In the data rows, the value 128 means zero.
In each game, the first row plays the second. By how much does the first row win? 15 means about a draw, 30 a big win and 0 a big loss. Wins can go round in a circle. Each row has two weighted sums of its numbers, A and B, taken from their middle values. A row wins by its A times the other's B, less its B times the other's A.
[107 175 112 202 179 197 108  82 212 176]
[ 91  85 179  81 165 121 110 131  87  84] 22
[ 98  60 138  66  72  94 252 148  99  76]
[ 96 146 178  21  83  81 130 182  82  66] 14
[ 83  24 180  79  77  91 180 176 107  84]
[125 150  79 167 115 195 126 127 153 156] 6
[123 161 125 167 134  94 100 107 165 161]
[148 163 137 157 164 195  95  90 160 127] 12
[126 167 147  86 161 154  83  52 106  94]
[185 108 114 162  90  70 129 118 160 138] 20
[158 106 154  84 130  94 129 110 130  73]
[126  83 170  84 108  46 150 110  95  88] 14
[176 202  61 200 197 131 142 172 192 186]
[129 132 155  72 140 134 158 143 128 113] 21
[ 88 122  93 156 155 124 120 106 150 155]
[150 210 116 124 159 158 115 125 156 181] 11
[140 181  75 181 136 135 133 158 157 178]
[115 155 109 126 161 124  86 167 149 175] 16
[129  83 169 105  76  81 118 174  69 102]
[160 159 117 174 154 115 165 120 157 163] 20
[128 112 123 112 105 111 112 132 105 121]
[116  70 132 103 133  88 123 106  78  82] 15
[118  98 142 121 122 134 157 145  96 122]
[132  97  43 218 177 157 135 156 199 194] 11
[202 109  85 153 196 134 178 146 171 164]
[114 126 127 105 126 111 103  71  87 110] 13
[179 139 176  89  79 123 105 127  89 107]
[181 143 102 203 149 125 131 153 171 172] 18
[ 54 239  81 180 172 126 166 164 217 197]
[175 137 120 103 150 105  96 107 138 154] 12
[ 79  97 172 108 108  97 118 101  95  92]
[160 138  85 192 151 194 130 147 198 175] 7
[174 109 135 122 162 139 123 148  78  86]
[ 92  72 146 110 123  95 145 117  85 102] 10
[133 155  93 155  59 120 124  98 166 184]
[139 198  83 205 137 176 126 164 165 155] 12
[132  91 163  73  78 116 116 151 109  75]
[112  75 196 103  95 115 125 151  89  93] 17
[ 83 193  66 170 125 205 103  88 171 193]
[103  78 139  89 117 126  95 127  66 118] 21
[ 97 135 155 129 134 179  73 115 146 135]
[ 74 100 175  99 148 116 130 166  58  90] 24
[129 221  70 175 170 149 208  85 223 189]
[183 133  90 108 120  92 187 103 112 125] 5
[195 158  76 151 212 163 185  79 142 141]
[132 142 102 175 120 112 115 112 183 163] 15
[136  86 197  87 122  98 129 211  61  69]
[123 130 161 100 144 106 113 138 113 145] 17
[167  75 171  87 125  69 130 220  63  47]
[190 134 124 139 116  67 175 157  96 100] 26
[114 120 199   9 139 138 134 161  77  67]
[105 135 152 111 131 159 113 157 120 105] 15
[176 164 115 189 134 129 129 114 173 154]
[123  97 134  94 136 134 125 144  95  75] 14
[137 137 106 108 142 125 112 108 165 156]
[134  86 173  81  88  88 147 157  65  62] 13
[ 90 102 164  66  97 104  67 106  80  81]
[ 76 152 156 152 149 109  90 159 161 148] 18
[147 207  87 162 126 135 176 185 154 151]
[184 139  92 188 125  93 162 118 177 163] 14
[114  97 132 104  82 137 108  77 136 113]
[151 102 168 120 107 104 130 165  66  88] 20
[164 111 167 105  56 153 135 114 104 121]
[160 143 111 112  82 118  82 111 114 138] 13
[180  74 135 106 113 114  80 100 120 144]
[169 131  98 184 220 186 166 148 177 174] 17
[110  54 171  96 124 175 163 165 102  55]
[128 160 103 150  92 143 155 123 138 133] 9
[ 96 115 167  82 115  72  63 117 104  75]
[147  96 150  58  78  76  93 108  76  80] 20
[156  71 174 103  78 106 131 116  68  63]
[167 156  14 186 146 154  94 125 185 161] 19
[130 132 183  88 129 124 131  61 102 103]
[151 106 139 105  91  88 127 118  77  84] 19
[113 137 155 143 124 125 133 118 166 151]
[120 122 187  79 112  96  76 174  66  78] 18
[141 101 188 116  92 112 126  72  81 102]
[155 105 189 119 160 133 148 118  96  93] 15
[165 185 127  92 148  83 160 163  80  98]
[136 182 136 145 177 148 112 115 149 136] 9
[215 154  81 189 172 167 131  72 197 214]
[138 152 167 107 122 133 155 159  88  93] 7
[122 144  67 182 142 146 159  78 128 163]
[110 110 143  84 144  99 152 165  87  76] 16
[151 146 204 112 138 165 100 136 120 132]
[127 100 168  53 132 101 157 112  88  73] 14
[ 97 147 112 173 158 151  92 100 148 164]
[119 158  93 172 148  83 124 151 181 173] 16
[103 113 174  66 165 128 136 145 109 102]
[ 80  95 144  88  93 128 166 168  70  72] 14
[139 153 111 176 181 159 123 115 149 156]
[123  85 129  90 133 119  93 142  74  66] 14
[143 145  92 180 135 143 168 154 146 159]
[114 140  93 126 120 155  66 124 156 201] 19
[134 156  68 160 139 210 126 121 183 173]
[113 154 117 188 128 154  80  72 185 182] 20
[172 147  89 200 149 175 182 126 218 172]
[162 185  79 194 115 126 126 160 161 143] 4
[ 97 145 184 102  86 134 100 127 106 100]
[165 184 112 136 181 135 115 134 186 166] 19
[118 171 135 122 115  81 102 129 105 124]
[163 179  62 166 189 172 198 119 160 159] 25
[ 86  79 169  87  89 142 196 173  90  81]
[102 118 136 182 152 167 130 100 181 140] 18
[ 79  59 180  76 133 154 176 165  89  73]
[110 115 127 133  75 164 133 142 102  89] 14
[172 176 107 158 136 155 146 108 134 143]
[101  97 163 122  88 118  83 122 129 100] 13
[146 120 120 137 118 179 102  67 152 175]
[168 158 140 143 177  70 110 118 124 139] 9
[126 121 134 130 153 167 190 100 146 145]
[143 145 136 109  56 135  88 134 109  99] 13
[113 111 158 109 111 117  70 159 128 104]
[ 94 138 146 123  96  89  60 124  73 116] 18
[128 195 174 138 142 170 133 100 144 142]
[207 162  77 189 179 126 139 157 180 150] 23
[139 128 160 113  82  78 110 104  85 116]
[131 133 150  98 143 150 104  77  93  88] 9
[111 185 112 159  97 176 100  85 175 167]
[197 137  67 129 151 177  83 108 156 166] 8
[160 170  68 213 168 166 160 125 202 174]
[151 128 144 105 136  36  95 114  93  77] 4
[145 196  78 193 144 175 163 132 196 165]
[166 167  50 186 181  96 147 138 190 141] 8
[123 177 122 192 170 119 135 106 164 157]
[ 83 182  67 193 178 135 148 122 223 188] 15
[166 149 144 136 101 121 114 104 101 160]
[116  60 167  65 114 126 184 119  55  68] 12
[ 99 141 178  78 129  71 117 107 124 108]
[104 131 162  99 111 109  82 126  76 120] 14
[155 136  34 204 150 163 120 151 169 164]
[ 71 142 144 127 159 118  45 124 149 130] 18
[133 107 185  56 114  51 140 132  92  86]
[210 151  71 176 136 191 152 111 124 125] 22
[100 114 157 159 177 141 118 127 163 148]
[143  95 168 107 106  98 125 114  71  75] 22
[138 127 143 119 116 171  89  63 134 137]
[163  67 154  74 110 109 124 106 102  99] 13
[152 168 150 101 163 116 160 158 117  81]
[ 94 153 158  98 117 114 121 105 110 108] 11
[127 127 141  91 101 145 145 117  98  82]
[ 99 120 123 140 175 142 133 115 148 161] 15
[ 84  81 149  74  86 107 192 101 100  94]
[161 120 139 139 141  72 105  91 115 142] 17
[128 139 118 125 140 179 213 150  84  83]
[190 211 101 195 184  68 123 126 170 169] 17
[102  79 172  74  60 144  45  99 102  80]
[110  95 152 104 148 132  98 170  93  97] 19
[ 86 143 149  89 150 113 150  43  92  71]
[104 112 158 117 118 164 116 144  96 118] 12
[203 156  48 176 169 168 132 139 186 185]
[134 153 140 133 145 104  19 116 147 155] 1
[135  64 191  90 134 118 159 162  66  78]
[127 153 111 125 165 147 113 129 156 155] 14
[ 87  95 150 110 103  95 134 162  89  38]
[128  77 136  82 122 148 207 184  69  78] 8
